In the rows, zero is written as 128.
A single turn carries every row of the set below to another of its rows. Some are shown first; where does it send the rows asked next?
Zela: [112 147  88 171 156 129 132 134 126 119 111 127 138 144 145 173 158 121
 137 133 107 146  97 124 113  81 142 151]
pibun: [142 141 132 122 141 101 109  98 111 142 136 140 157 133 134  91 144 102
 160 163 113 182 131 137 108 134 117  84]
migo: [125 143  89 180 158 130 117 141 142  98  94 135 117 140 135 158 148 118
 137 144 111 144 112 133 117  72 145 151]
vaf: [111 154  99 144 170 115 133 150 165 118 108 114 103 175 119 155 160 108
 160 160 115 110  99 122 118 133 139 143]
rigam: [163 152 134 126 129 141 113 129 104 124 148 136 118 168 112  90 132 107
 101 124 129  94 109 119 114 133  81 109]
Vure: [118 152 107 144 155 115 121 141 158 118  79 123  94 186 120 156 151 114
 160 157 106 117 100 128 123 126 158 152]
Dav: [159 152 138 126 148 138 114 138 118 108 148 145 117 160  95  89 121 118
  91 131 121 108  96 135 113 138  83 105]
sozib: [106 127 100 153 101 138 136 113 161 131 130 156  91 139 127 158 120 129
 136 109 119 104 101 170  83 136 177 141]
Nimel: [123  99 122  98 128 160 133  90  77 129 116 145 114 161 107 128  88 125
 115 129 132 157 136 169  90 120 127 113]
patog: [147 142 129 121 137 112 107  88 107 141 111 138 150 131 134  99 142  97
 165 170 110 186 124 132 108 124 113  95]
lib: [106 163  98 140 164 118 134 149 164 128  89 117 112 169 116 157 156 111
 160 157 113 114  93 116 112 132 144 144]
sal: [ 99 153  98 137 168 124 126 147 145 136  94 120 116 177 118 160 165 111
 150 156 116 112  97 118 135 136 147 155]
Tunan: [117 158  78 173 154 125 132 146 138 112 104 127 132 133 128 170 155 117
 143 139 114 135 108 127 105  78 135 141]
vatib: [104 137 100 154  93 136 140 115 158 139 113 159 102 135 121 165 124 131
 133 112 117 102  97 158  85 135 177 144]
Kuli: [159 147 121 122 143 132 115 130 114 109 162 136 129 169  90  89 115 114
 102 144 138 102  98 142 106 125  84 112]
litod: [111 135  94 142  98 136 129 113 148 141 110 164 101 146 138 158 131 116
 125 111 106 102  91 162  89 142 183 148]
ziku: [149 151 135 115 126  97 107 108 110 141 125 139 151 126 123 100 127 105
 177 152 114 188 131 144 109 137 119  94]
vobov: [117 147  83 177 162 120 130 142 139 106 119 122 125 139 135 167 157 118
 154 143 112 143 116 134 103  80 133 138]
remim: [123  95 131  93 138 146 139 103  81 117 132 133 122 159 109 123  86 123
 112 128 138 160 136 175  93 124 137 107]
peda: [154 149 133 126 146 128 118 127 108 114 159 143 122 172 103  90 142 114
  94 143 119 103 107 140 114 136  87  95]
Zige: [159 148 131 126 140 141 113 120 104 114 135 140 112 174  98  96 143 114
  93 149 117  96  98 135 118 129  79 106]
kedi: [125  90 118 101 137 135 138 106  93 123 133 146 132 169 104 123  73 126
 126 138 140 159 139 161  77 131 117 109]
zuzok: [140 111 171 122 109 134 137  79 136 128 124 140 127 109 103 111 115 111
 112 168 150 129 104 127 159 152 137 132]
Getiv: [153 123 172 121 114 114 147 101 139 117 138 143 131 105 105 118 100 105
 115 157 149 140 113 121 162 153 130 133]
Teso: [130  92 129 101 131 157 133 109  81 121 116 130 122 156 122 121  80 117
 115 115 142 155 139 147  85 121 122 113]
legab: [ 87 112  86 156 132 153 103 131 163 137  91 170 128 100 126 130 139 116
 123 138 130 124 108 153 111 143 176 147]
loz: [123 100 133  99 140 143 134 120  83 120 118 139 119 164  99 128  80 134
 121 121 132 164 140 167  88 134 118 107]
Biz: [148 107 162 128 108 108 146  96 141 119 148 143 143 118  99 115 101 110
 118 172 159 125 110 125 147 154 121 131]
Kugok: [ 86 122  94 163 142 158 100 128 175 143  94 177 103 127 116 123 127 128
 138 138 128 127 123 147 120 140 175 148]
Zepof: [147 140 130 116 130  98 110  98 120 139 136 130 163 134 118  94 121 105
 178 168 130 180 114 140  99 130 117 100]
Pirug: [141 108 172 113 117 120 144  93 133 117 140 130 133 112 105 111 110 108
 109 165 154 132 109 137 159 152 146 126]
ves: [ 86 114  89 155 134 151 115 128 181 135 112 167 111 101 118 130 125 116
 142 139 141 124 124 158 111 145 178 144]
duluf: [ 83 124  82 152 135 156 120 130 176 142  97 172 118 104 114 136 122 118
 132 136 138 123 120 147 105 141 175 145]
bov: [140 137 137 123 131 117 100 106 108 148 116 129 155 128 137  87 134 104
 172 149 124 178 127 118 101 135 110  92]
Sogo: [115 141 107 170  96 138 125 104 156 138 119 169  93 148 133 157 126 135
 137 110 107 114 104 157 100 121 178 150]
rekoz: [145 106 172 116 100 124 136 101 126 125 119 122 132 114 113 112 109 103
 123 155 159 124 115 114 154 159 133 133]

bov turns into Teso
zuzok turns into patog
vaf turns into ves
And these:
litod turns into sal
Zepof turns into kedi
remim turns into peda
loz turns into Dav
duluf turns into Tunan
Kugok turns into migo

A single turn carries every row of the set below to another of its rows. Some are shown first; where does it send the rows asked next?
ruzo: [148 150 111 169 128 164 159  83 142 110  93 148 165 164 133 140  91  92
 115 203 108 137 135 139 168 140 150 150 154  99 123 126 118 165 153 173
 139]
borif: [156 154 118 169 122 158 142  79 143 110  83 119 146 162 152 139 117  66
  98 184 125 140 139 129 171 147 152 160 187 112 138 121  92 150 146 170
 157]
Rebur: [185 144 108 159 125 154 158 100 157 114  82 151 177 155 152 141  99  86
 103 164 103 136 154 146 175 138 168 144 186 110 131 131 121 151 128 161
 149]
lapup: [139 144 116 178 134 157 161  74 132 114  98 147 146 160 129 134  90  81
 110 203 102 127 140 141 158 138 144 149 151 106 116 125 111 146 155 168
 148]
Mit: [172 121 129 102 121  91  88 116 111 103 100  75 143 122 164 192 119  87
 145 116 125 152 103 138 177 139 185 150 125  77 142 115  82 118 140 136
 126]
reti: [112 118 112 126  94 143 140  70 103 129  95 128 177 134  92 137 127 103
 121 137 110 140 106 157 121 128 171 178  51 110 122 145 141 138 118 142
 139]
Velu: [215 111 105 113  98 154 129 105 130  94 102  97 122 123 151 192 152  79
 124 110 105 181 125 125 138 121 151 177 134 108 172 110 111 114 142 125
 111]
gevu: [121 138  88 130 109  78 119 105 127  91 122 121 165 114  78 143 104 117
 121 132  94 146  88 137 144 142 152 149  70  94 124 139 138 149 136 114
 125]
zes: [163 151  99 178 133 152 161  81 128 112 102 144 164 158 135 138  93  94
 123 203 101 118 145 135 156 132 145 156 141  98 125 122 109 163 151 172
 157]
Dup: [107 146 121 119 106 101 136 125 119  99 131 119 138 120  91 132 118 112
 115 141  95 160  89 140 135 127 142 156  60  98 149 140 140 161 125 112
 126]
fip: [169 112 135 108 117  98 111 144 117 101 102  74 135 131 166 171 137  70
 140 109 119 169 108 151 167 125 178 166 121  82 167 126  75 120 107 137
 122]
vosin: [188 136 116 161 132 147 167  96 142 115  89 147 159 154 156 140  97  82
 103 167  99 134 150 153 171 139 169 156 192 102 116 121 117 143 137 165
 141]
muz: [105 113 122 118 107 141 116  68 103 139 108 102 136 114  87 143 131  85
 138 144 112 133  92 120 113 134 139 138  73  87 139 144 121 155 129 125
 155]
soso: [162 139 120 163 129 159 149  75 138 116  87 123 133 154 159 138 112  58
  91 173 127 130 148 135 169 139 158 163 190 118 124 128  96 142 139 161
 167]
mel: [194 119 114  94  98 121 117 132 135  98 124  98 129 120 148 169 150  64
 134 102 128 170 115 145 168 108 161 172 138  81 157 129  88 131 106 102
 111]
fis: [117 126 131 131 104  82 138 116 122 103 140 135 153 107  87 139 107 126
 112 135  90 139 108 136 132 142 143 135  87  98 128 138 150 154 127 112
 118]
Danuf: [168  97 124 105 123 111 116 146 122 115 124 101 135 114 164 185 127  73
 151 106 109 156 122 167 165 114 208 139 124 105 156 122 103 110 133 128
 128]
lozo: [124 129 104 159 114 130 153 111 123  94 138 120 138 119  86 157 121 133
  85 130 119 179  99 139 133 130 131 182  75 121 144 136 146 129 143 137
 118]
tiz: [198 126 100  87  98 109  93 110 126 100 119  96 142 111 148 178 138  81
 124  89 135 148 110 133 170 128 165 150 153  85 138 125 109 128 126  99
 127]
pugab: [168 114 104 100 100 121 110 122 117 100 141  86 102 120 154 169 162  55
 132 109 126 164 101 147 151 121 176 164 150 102 155 105 101 129 150 117
 118]
goki: [158 154  89 178 123 146 154  88 130 111 107 137 161 154 136 121 107  87
  87 171 116 108 153 133 148 136 131 146 159 125 137 137 123 157 130 158
 184]
tuvip: [ 98 127  97 143 113  94 133 126 120 113 144 117 137 110  84 130 134  96
 108 115  96 154  92 159 126 129 166 146  85 129 148 136 140 131 136 120
 142]
vuva: [101 144 123 145  82 111 141  81 110 104 131 135 159 129  81 132 133 113
  92 142 122 148 108 152 132 133 151 187  72 124 119 133 134 129 129 127
 120]
ripab: [143 151 102 172 120 163 148  86 140 119  93 138 165 161 135 123 106  83
  80 166 121 125 144 140 155 143 136 136 171 127 138 143 131 152 128 162
 172]
bozu: [149 138  97 166 124 158 160  81 135 114  96 147 155 158 135 116  98  78
  83 169 102 117 146 144 144 140 140 140 165 126 123 141 141 152 131 155
 169]
kiv: [180 108 138 132 118 117 124 131 133  86  93  86 127 121 171 203 122  91
 116 118 107 174 142 133 158 128 177 165 110 131 179 123  96  98 135 139
 129]
fom: [114 133  84 129 111 119  99  73 113 126 105 103 156 114  73 144 125  89
 132 128 113 138  82 128 131 131 142 141  67  92 137 147 114 134 130 118
 157]
Pemas: [194  97 108 106  90 110 115 107 132 103 124  96 135 112 139 160 159  63
 118  90 133 150 119 134 151 131 153 165 169  84 140 129  98 136 103 107
 118]
febap: [163  88 147 121 124  87 114 120 124 103 101  84 144 119 159 186 118  74
 153 128 120 152 123 141 173 136 192 161 123  76 139 127  67 129 116 143
 116]
Nir: [196 148 108 162 134 142 164 104 138 118  94 142 172 147 161 143 100  97
 102 162 110 121 159 143 170 134 170 159 179 106 128 124 117 157 130 164
 166]
sufe: [201 119 126  98  68 131 114  90 110  96 108 110 144 143 167 179 157  66
 133 122 117 150 136 149 146 124 165 178 141 100 144 102  98 108 131 124
  97]
Mibup: [176 158 113 169 129 153 148  80 128 120  97 119 144 151 156 142 121  77
 101 181 132 126 145 126 167 137 152 174 181 105 132 115  88 156 147 167
 173]
Miz: [110 114  88 123 118 140 134  95 120 128 125 119 134 112  80 146 132  78
 154 144  95 158  84 150 126 113 179 158  62  98 139 135 125 149 150 123
 136]
reral: [126 103  97 141 127 171 145  91 114 124  98 105 151 124  98 163 116 113
 118 129 117 168  98 139 123 121 153 172  48 112 151 152 142 135 130 150
 150]
Seg: [112 138 117 118 110 140 123 103 108 139 113 113 145 119  82 136 130  96
 133 133 101 153  86 141 121 114 138 140  56  90 158 147 126 139 116 117
 148]
mudeb: [172 112 148 107  84 105 110 111 114  88  97 100 149 139 187 184 132  72
 122 119 122 140 154 152 162 130 187 166 122 127 151 120  94 101 117 131
 121]

bozu turns into vosin
zes turns into Mibup
And these:
Mit turns into fom
Velu turns into lozo
febap turns into muz
vuva turns into mudeb
ruzo turns into borif
tuvip turns into Danuf
mel turns into Dup

A single turn carries every row of the set below to another of its rows. Some are shown first; where does it send the rows asked next?
gifit: [ 54 218 151  64 150 175 146 132 181 154 140 108 130 146 124 140 112 125
 213  66 110 153 165 137 181 115 201 118 141 142]
tisu: [ 49 213 151  63 147 175 142 129 181 157 137 103 124 150 129 144 116 124
 215  62 114 162 167 144 184 121 197 118 138 147]
Vibo: [ 58 149 149 140 142 202 102 128 158 146 177 106 131  88 139 144 105 106
 171  57  95 130 121 136 182 119 154 135  66 123]
Dozu: [ 85 125 155  51 148 100 120 146 183  99 184 115 147 108 131 143 113 115
 173  66 157 137 160 136 175 153 168 133 128 125]
duv: [ 75 170 181 133 156 214 125 111 157 154 162 119 142 106 118 146  94 119
 201  70 149 104 119 146 192  82 151 147 163 122]
mosuk: [ 80 105 195 151 140 132 142 126 150 148 188 106 154 141  81 146  88 118
 161  67 117 168 131 131 168 159 167 139 155 129]
dode: [ 52 213 150  64 151 179 143 129 183 152 145 104 129 144 129 145 114 124
 214  60 109 163 163 143 180 124 197 115 137 147]
Malin: [ 76 104 198 154 139 119 141 130 146 159 171 110 141 157  83 145  89 119
 166  81 127 158 135 133 177 145 171 146 160 120]
Zipe: [ 64 164 156 145 145 192 111 139 150 150 165 124 128 100 125 134 103 116
 171  79 104  99 124 126 187  97 167 143  78  99]
Sezun: [ 94 182 148 109 137  81 167 144 166 159 176  86 136  72 107 139 102 106
 139  60 108 147 163 154 172 100 190 140 134 123]
bavon: [ 52 216 151  65 149 173 145 131 180 155 139 108 127 150 127 142 113 126
 214  65 113 155 166 141 183 115 200 119 140 142]
biku: [ 66 166 181 135 151 203 123 110 154 166 148 114 130 119 125 149  98 118
 206  74 158 106 123 153 199  78 151 148 166 123]
Farap: [ 76 169 177 130 156 223 126 106 162 147 175 114 150  96 118 148  94 119
 199  61 139 114 115 147 184  93 146 141 161 128]
Pupeg: [ 94 178 146 107 137  85 164 141 169 158 182  82 138  68 112 141 104 105
 136  53 104 156 162 158 172 107 187 136 130 129]
Lozif: [ 81 169 146 109 132  73 155 139 167 173 165  74 119  83 124 149 110  99
 143  55 118 163 167 171 183 104 185 140 131 135]
suli: [ 87 178 149 112 134  71 163 142 162 172 163  85 123  87 115 140 105 106
 141  65 118 146 168 161 183  94 190 143 136 122]
fara: [ 80 119 154  51 145  95 116 144 183 105 180 111 141 111 137 145 115 114
 175  66 163 142 162 142 178 154 165 133 127 128]
dolok: [ 72 100 196 155 137 117 138 128 147 163 168 105 137 159  90 150  90 117
 167  76 129 166 137 138 179 148 168 147 159 126]
Zav: [ 75 119 156  53 145  90 114 144 180 110 173 111 134 117 139 146 115 110
 177  70 167 142 164 144 183 150 165 134 129 128]
Vopel: [ 55 148 169 130 146 210 109 100 166 165 159  93 129 105 143 165 104 105
 206  49 153 144 118 170 196 104 136 141 153 150]
Mazom: [ 80 124 158  57 145  85 118 151 176 112 167 118 133 124 133 141 113 115
 177  79 171 125 167 139 186 138 171 140 135 117]
zubes: [ 63 159 154 142 146 201 110 134 156 144 175 117 134  89 128 136 103 110
 171  67  94 114 120 128 181 109 161 137  72 111]
fet: [ 84 168 144 108 131  79 156 138 170 166 172  73 126  74 123 148 108 100
 141  51 112 167 166 169 178 109 183 138 129 138]
natu: [ 48 213 150  62 149 177 142 129 182 155 140 102 127 145 130 146 114 123
 214  60 111 165 163 143 183 123 196 116 136 149]
nop: [ 77 120 158  56 145  84 114 147 179 114 166 114 131 123 137 143 116 113
 178  76 170 135 165 144 187 144 168 138 132 122]
Zez: [ 77  98 194 150 138 129 139 124 153 149 185 103 151 142  87 151  90 116
 162  63 118 176 130 137 168 162 165 142 154 131]
tubiv: [ 42 136 150 144 133 180  90 126 157 167 153  95 107 109 156 152 113 100
 181  62 114 137 127 152 200 115 152 140  70 127]
nilap: [ 54 215 150  63 151 180 143 131 182 151 145 106 133 141 127 143 113 124
 213  60 108 160 163 138 178 122 199 115 137 145]
vamoz: [ 54 218 151  65 151 178 146 130 182 151 145 108 132 143 125 141 113 125
 213  63 109 157 164 137 180 119 199 117 138 142]
dodi: [ 79 107 197 155 140 122 144 130 147 153 175 112 146 153  79 143  87 122
 163  79 122 155 133 130 173 147 171 146 161 119]
Gim: [ 48 141 146 141 138 193  94 125 159 157 169  98 119  95 148 151 111 101
 177  55 103 141 123 146 190 121 153 136  65 130]
zub: [ 64 152 169 126 150 220 115  99 166 153 174  96 142  94 137 162 102 108
 203  43 142 143 116 163 187 109 136 138 151 150]
Rifun: [ 54 148 173 133 146 203 109 101 160 173 148  95 120 118 144 163 104 109
 209  59 160 133 123 169 204  94 142 142 159 142]
lik: [ 93 181 150 110 136  77 167 144 164 166 169  88 129  79 110 138 104 108
 138  65 112 142 166 158 178  94 192 142 134 119]
gog: [ 82 172 147 110 133  70 158 141 165 176 161  79 119  88 121 144 108 102
 144  62 121 153 168 168 185  98 188 142 133 128]
lis: [ 72  95 192 151 135 125 135 122 153 157 178  98 142 149  91 153  92 114
 165  66 124 180 132 141 173 160 164 142 151 135]
kez: [ 88 173 145 105 134  85 160 138 171 161 179  77 132  68 117 145 106 103
 138  47 106 164 161 164 173 112 184 135 126 136]
Zabu: [ 72 162 172 126 153 227 122 102 165 144 179 106 149  89 127 155  97 113
 198  49 136 131 113 153 183 105 141 137 155 141]
dofir: [ 59 157 179 136 148 199 113 106 155 173 144 107 121 123 134 155 104 111
 209  72 162 118 125 163 205  82 146 148 164 128]
Buga: [ 84 128 160  56 149  89 122 150 177 108 171 124 139 120 126 137 112 119
 174  80 166 122 164 132 182 136 173 140 134 112]
varef: [ 48 151 157 151 139 172 100 135 146 171 140 113 105 120 142 141 109 109
 181  84 119 106 131 140 204  91 165 147  81 103]
sovap: [ 42 142 154 149 136 173  94 132 149 175 143 102 100 119 151 147 114 103
 183  74 122 123 130 149 204 101 159 144  76 115]
zusul: [ 88 131 161  56 149  95 124 150 179 103 178 124 146 114 124 135 110 120
 173  77 162 123 162 131 177 140 172 136 134 113]
Bir: [ 58 160 160 149 142 181 109 140 146 161 151 122 115 112 132 134 105 113
 177  87 112  95 129 131 197  89 166 146  81  97]
numop: [ 71  96 195 154 135 118 134 125 150 162 171 101 138 154  92 154  90 115
 168  70 127 174 134 140 178 155 165 144 157 132]
tuget: [ 82 108 197 152 141 130 143 130 148 149 183 111 153 145  79 143  86 121
 161  72 117 161 132 129 168 152 171 144 157 121]
gali: [ 88 129 159  52 149  99 122 148 181  98 183 121 148 108 125 138 110 117
 172  72 157 129 163 131 175 146 169 134 130 119]
besid: [ 50 215 150  65 149 174 143 130 179 156 136 107 124 151 129 142 115 123
 215  65 114 159 165 143 184 117 198 118 138 143]

Farap turns into Zabu
gali turns into Dozu
tisu turns into besid
And these:
varef turns into Bir
numop turns into dolok
gog turns into suli

